The same turns and mirrors carry the whole set onto itself, and each row onto the other rows of its family. Which rows share a family with each named row? Give them in list order.
These 18 rows form 3 families of 6 rows each.
K474: [  7   8  10   6 -24  10   6   0  19  13  -9  17  12   1 -15   0   0   2
  14]
K127: [ -1  19  28  -6  -5   4  -1  10   2  -5 -16  -5   2  -4   9 -10  16  14
   9]
K289: [ 27   6 -12   5  -9  10  -3  -7   7  19  -7   8  -5   3  -3  -1  18   0
   7]
K550: [  6   5  10  -3  -4 -16  -5  19  -2 -11 -10 -10  -3 -20  15  -2  26   1
  -8]
K514: [ 25  -3 -11  12 -23   1   1  -1  12   9  -6  12  -2 -13 -13   3  10 -16
  -6]
K359: [30  6  4  9 -5 11 12 -3  4 15 -8  1 -9  7 -1  4 14 -1  3]
K101: [-11   4  19  -4 -31  -8 -10  15   9  -9 -16   2  15 -19   5   1   5   3
  -7]
K515: [-10   9  20  -6  -1  -8  -5  15   2  -7 -14  -2  -1 -13  10  -9  12  17
  12]
K618: [ 12   1  13  -2 -12  -7  -5  12  -5  -8 -15 -14  -5 -13  19   5  18   1
 -18]
K347: [ 25   5  -5  10  -6   5   5   1   8  17  -5  15 -13   4  -5  -1  13  -5
  12]
K441: [ 21  -4 -18   7 -27   3  -9  -6  12  15  -8  10   4  -9  -8   5  10  -7
  -5]
K133: [-10   1  13  -4 -18 -13  -9  12   7 -15 -15  -5  10 -30   2  -6   9   6
  -6]
K668: [ -2  15  17  -8   5  -8  -2   9   1 -12  -9   4  10 -10  13  -8  14  19
   4]
K459: [  8   5   7  -5   0 -16  -4  10  -3 -15  -8  -4   6 -18  18   1  17   8
 -16]
K156: [ 10   0  -2   9 -20   8   2  -6  16  13 -10  21   0  -6 -18  -5  -5   0
  13]
K55: [ 11   7  -9   4 -22  10  -7  -7  16  18  -9  18   8  -1 -13  -4   6   4
  14]
K201: [ 20  -9  -5  10 -31  -1   2   2  11  10  -8   8   4  -8  -5  14   3 -12
 -13]
K488: [ -8   4  11  -7 -12 -15  -8  10   6 -16  -9   7  19 -23   8  -1   5  11
  -9]

Same family as K55: K289, K441, K668, K459, K488
Same family as K347: K550, K514, K515, K133, K156

The same turns and mirrors carry the whole set onto itself, and each row onto the other rows of its family. Which rows share a family with each named row? Give them in list order.
These 21 rows form 7 families of 3 rows each.
K240: [ -1 -17   4   8 -10   4 -17   0 -13  -5]
K845: [12  7 16 23 -3  1  3 17 -6 10]
K917: [ -2  -1   4 -18  -7  11  15  11  -1  -2]
K910: [ 10  -3   3 -11   3  15  14  -4   3  -5]
K577: [ -5  -9   6  -5  -5  -8 -20   0 -13  -7]
K448: [ -5  16   9  14 -12  -9   2  21  -6   3]
K131: [  5   6   0 -18   5   9  11  -3  -4  -5]
K176: [ 14 -10   9  -7  -2  15  12   7   9   3]
K533: [-2 17  5 10 -8 -7  2 15 13 11]
K214: [ 14 -14  11   5   6  -6 -16  -3  -9  -6]
K839: [  9  10   0 -19   8  10   3  -1   0   0]
K78: [  5   1   7 -18   0  10  16  -2  -4  -3]
K306: [ -2 -11   6   3  -8  -7 -19  -5 -16   5]
K616: [  3   2  -2   4  -3   3 -24  -4 -15   9]
K965: [  0  14  12  13 -10 -11   6  16   7  10]
K994: [ 2 13 14 18 -2 -3  5 16  8 12]
K779: [ -4  -5   1   5  -5  -1 -22  -3 -17   9]
K466: [ 4 17 -1  8 -6 -5 -2 17 11 15]
K250: [  0   4   8  16  -3 -13   5  24   5   2]
K253: [  2  -1  13 -11   6  15  14   8  -4  -8]
K471: [  4 -13   4  10   3  -5 -18  -4 -15   4]

Same family as K466: K839, K616
Same family as K240: K250, K253
Same family as K965: K78, K306
Same family as K131: K533, K779
Same family as K994: K910, K471

